The rows below come in pairs that one turn or mirror swaps. Which row does each named row swap with?
The rows were stretched afterwards, more along some directions than others.
lezof: [-0.25  1.95  0.23 -0.58  0.90  0.76  0.28 -1.03  0.76 -0.52 -1.10  0.36
  2.88 -1.70 -0.94  0.44 -0.23]
binod: [-0.92  1.16  1.04 -0.34  1.06 -1.59 -0.13 -1.43  0.56  1.74  0.44  0.67
  0.60 -1.50 -0.09 -1.29  0.60]
Depil: [-0.57  1.57  1.17 -1.47 -0.91  0.33  1.05 -0.35  0.28 -2.43 -0.29 -0.97
  2.14  0.63  0.87  2.38 -1.22]
pekef: [ 0.08  1.79  1.38 -1.67 -1.51 -0.07 -0.05  2.00 -0.53  0.41 -0.97 -0.38
  0.72 -3.02 -0.26  0.58  0.00]
sen: [-2.71  0.42 -1.51 -0.32 -0.09  0.03 -0.12 -2.98  2.34 -0.40  0.90 -2.09
  0.43 -1.40  1.22  1.95 -1.48]
Dodat: [-1.60 -0.09 -0.93 -1.15  0.94  0.69 -2.48 -1.59  0.29  2.53  1.67  0.03
 -1.66 -0.16  0.19 -0.45 -0.21]
Fopu: [-1.40  2.10  0.23 -0.19  0.62  0.40 -0.85  0.72  0.34  1.04  1.41  1.38
  1.13 -3.38 -1.25  0.58  0.41]
zunef: [-1.85  0.87 -1.40 -1.98 -0.10  0.01 -2.37 -2.09 -0.28  2.25  1.12  1.27
 -0.81 -0.11 -0.01  0.14 -1.45]
Tal: [-1.50  1.37  0.96 -0.56 -0.41  2.47 -1.51 -1.12  1.14 -0.17  0.48  0.53
  1.03 -1.62  1.00  1.59  1.19]
disub: [-0.32  0.02 -0.83  0.30  0.56  1.79 -0.60 -1.82  0.60 -2.12  0.40  0.98
  1.91  0.32 -0.17  1.82  0.55]
Ziru: [-0.25  2.15  0.65 -1.50  0.96  0.96  0.39 -0.94  0.07 -1.35 -0.06  0.32
  3.39  0.90  0.21  1.31  0.63]
mepun: [-1.96  0.71  1.75  0.13  0.50  0.80 -0.74  0.10 -0.23  1.65  0.49  0.40
  0.24 -2.12  0.61  0.42  1.14]
butib: [-0.56  1.77 -1.62 -1.59  0.55 -1.27 -0.06 -0.97  0.12  1.99  0.61  0.01
 -0.37  0.02  0.32 -0.97 -2.66]
kolo: [-0.61  0.54  0.88  1.16 -0.28  0.85 -1.29  0.18 -0.44 -1.11 -1.01 -0.14
  0.82 -1.64  0.81  2.57 -0.34]
Rimuz: [-0.80  0.30  1.09 -0.12 -0.71  1.26 -0.68 -0.07 -0.36 -1.85 -0.49 -0.45
  1.24 -0.73  1.24  3.63 -0.56]
gezam: [-2.62  0.42  0.99  0.49  1.11  0.92 -1.16 -2.50 -0.27  0.30 -0.11  1.10
  0.67 -2.42  0.34  0.63 -0.21]
kob: [-2.32  0.83 -1.86 -0.78 -0.26  0.41  0.07 -2.36  0.74  0.22  1.47 -0.14
  0.02  0.62  1.82  1.75 -2.14]
Vomo: [-1.89  1.37  0.61 -0.45 -0.20  1.05 -1.93  0.21 -1.07  0.35  1.71  2.03
  0.69 -0.71 -0.17  1.79  0.00]
zusu: [-0.64 -1.57 -0.91  0.22  0.41  1.23 -0.30  0.43  0.78  0.33  0.05 -0.93
  0.61 -0.81 -0.36  0.74 -0.04]
Dagez: [-0.12 -0.71  0.62  1.89  0.94  0.04 -0.87  2.43  1.11  1.78  1.04 -0.06
  0.01 -1.89  0.67  0.44  0.56]
zad: [ 0.75  0.88 -1.87 -1.46  0.69 -0.41 -1.44 -2.20  1.62  0.49  0.02 -0.21
  0.26 -0.35 -0.31 -0.16  0.46]
nasu: [-0.74  1.22  0.81 -0.34  0.90  0.74  0.29 -2.95  2.26 -0.31 -0.10  0.03
  1.18 -1.54  0.29  0.02  0.03]
Veru: [-0.32 -0.05  0.99 -0.52  0.05 -1.06 -0.58 -0.83  0.32  0.88  0.98  0.38
 -0.28 -1.03  0.14  0.14 -0.21]
Feda: [-2.12  0.74  0.19 -1.14 -0.66 -0.63  0.50  0.25  0.53  2.11  1.39 -0.91
 -0.62 -2.49  0.47 -0.38 -0.24]
Mez: [-1.76 -0.30 -1.34 -0.13 -0.56 -0.91  1.18 -2.02  2.19  1.28  1.45 -1.16
 -0.44 -0.51  0.70 -0.86  0.14]
rusul: [-0.02 -0.18  0.57  0.76 -0.09  3.01 -0.37  0.59  0.42 -1.37 -0.48  1.33
  1.48 -2.44 -0.49  1.53  1.81]
Dom: [-1.12  3.31  0.26 -2.65 -1.54  0.00 -1.31 -2.38 -0.61 -1.03  0.83  0.68
  1.34 -0.45 -1.03  0.75 -1.19]
Zaz: [ 1.43  1.62  1.90 -1.22  0.48 -1.17 -1.06  2.03  0.49  2.19 -0.52 -0.12
  0.01 -0.98 -0.32 -0.81  1.61]
mikag: [-1.37 -0.16 -0.24  1.13  1.06  1.27  0.35  0.42  0.34 -0.46  0.50  0.94
  2.41 -0.84  0.90  1.97  1.37]
keru: [-1.02 -0.16  1.14  1.82  1.70  1.26  0.24  1.33  1.09 -0.92  0.26 -1.02
  1.19 -2.07  0.83  2.31  1.97]
bif: [ 0.57  1.76  0.43 -0.11  0.78  0.86 -1.63  0.81 -0.31 -0.43 -2.16  0.43
  1.12 -3.22 -0.85  0.77  0.23]
Vopav: [-0.13  3.41  0.38 -3.38 -0.82 -1.39 -1.36 -2.84  0.58  1.61 -0.50  0.32
  0.23 -0.88 -0.70 -1.33 -3.30]
vamiv: [-0.90  0.97 -1.21 -2.16 -0.36 -1.38 -1.88 -3.17  0.90  3.54  0.89  0.75
 -1.80 -0.70 -0.32 -2.34 -2.58]
Famok: [-2.90  0.00  0.34  1.11  0.99  0.65 -1.00 -2.18 -0.17 -0.24  0.70  0.18
  0.93 -1.16  1.03  1.94 -1.76]
Zif: [-2.08  1.16 -0.84 -0.22  0.16  0.39 -0.28 -2.41  0.59 -1.16  2.01 -0.02
  1.80 -1.71  0.53  1.13 -0.18]
Kubel: [-1.77 -0.78 -1.63  0.62  0.80 -1.10  0.14 -2.75  2.52  3.62  0.52  0.04
 -0.81 -2.07  0.55 -2.47 -1.04]
dipa: [-1.62  1.65  0.01 -1.78  0.17 -1.71 -0.24 -0.46  1.09  2.44 -0.61 -1.19
  0.18 -2.46 -0.09 -0.85 -1.93]
naf: [-0.10  0.77  0.41 -0.50 -0.29  0.78  0.11 -3.45  1.94  0.48 -0.88  0.89
  1.69 -1.15 -0.80 -2.21  0.20]
zek: [-1.67  0.54  0.32  0.20  0.29  1.30  0.10 -0.89  0.63  0.09  0.45  2.01
  1.87 -0.31  0.31  1.05  0.33]
vigi: [-2.66  0.22  0.23 -0.64 -0.10 -1.57  0.77 -1.39  0.67  2.28  0.77 -1.07
 -0.47 -1.55  0.39 -0.86 -1.31]
vupo: [-0.96 -1.22 -0.10  0.63  1.41  0.01  0.24  0.09 -0.31  1.85 -0.32 -0.93
 -0.78 -1.56  0.87 -0.56 -0.31]
Gozo: [-1.31 -0.28  0.05 -0.20 -0.11 -0.84  0.18  1.31 -1.16  0.84  0.49 -1.72
 -1.55 -1.41  2.03  1.33 -1.30]
nog: [-2.20  0.87 -0.74 -2.10 -1.94 -0.28 -1.36 -1.66 -0.58  0.14 -0.08 -0.24
  0.02 -1.16 -0.13  1.08 -3.37]
lumi: [-1.12  1.56 -0.60 -1.68 -0.36  0.10 -1.01 -4.23  0.71  1.21  0.77  2.14
  0.96  0.87 -0.13 -0.95 -0.84]
lodu: [-1.68 -0.19  0.74  0.36 -0.41  0.62  0.55  1.61  0.49 -0.64  1.20 -2.25
  0.37 -1.31  0.21  2.17 -0.40]
Nav: [-4.02 -0.74 -0.86 -0.37 -0.22  1.56 -0.83 -1.95  0.05  1.03  2.52 -0.10
 -0.50 -1.03  1.49  1.49 -1.43]

Zaz pairs with Dom
Kubel pairs with Nav
zunef pairs with vigi
mikag pairs with Famok
Dagez pairs with Zif
Vomo pairs with binod
vupo pairs with kob

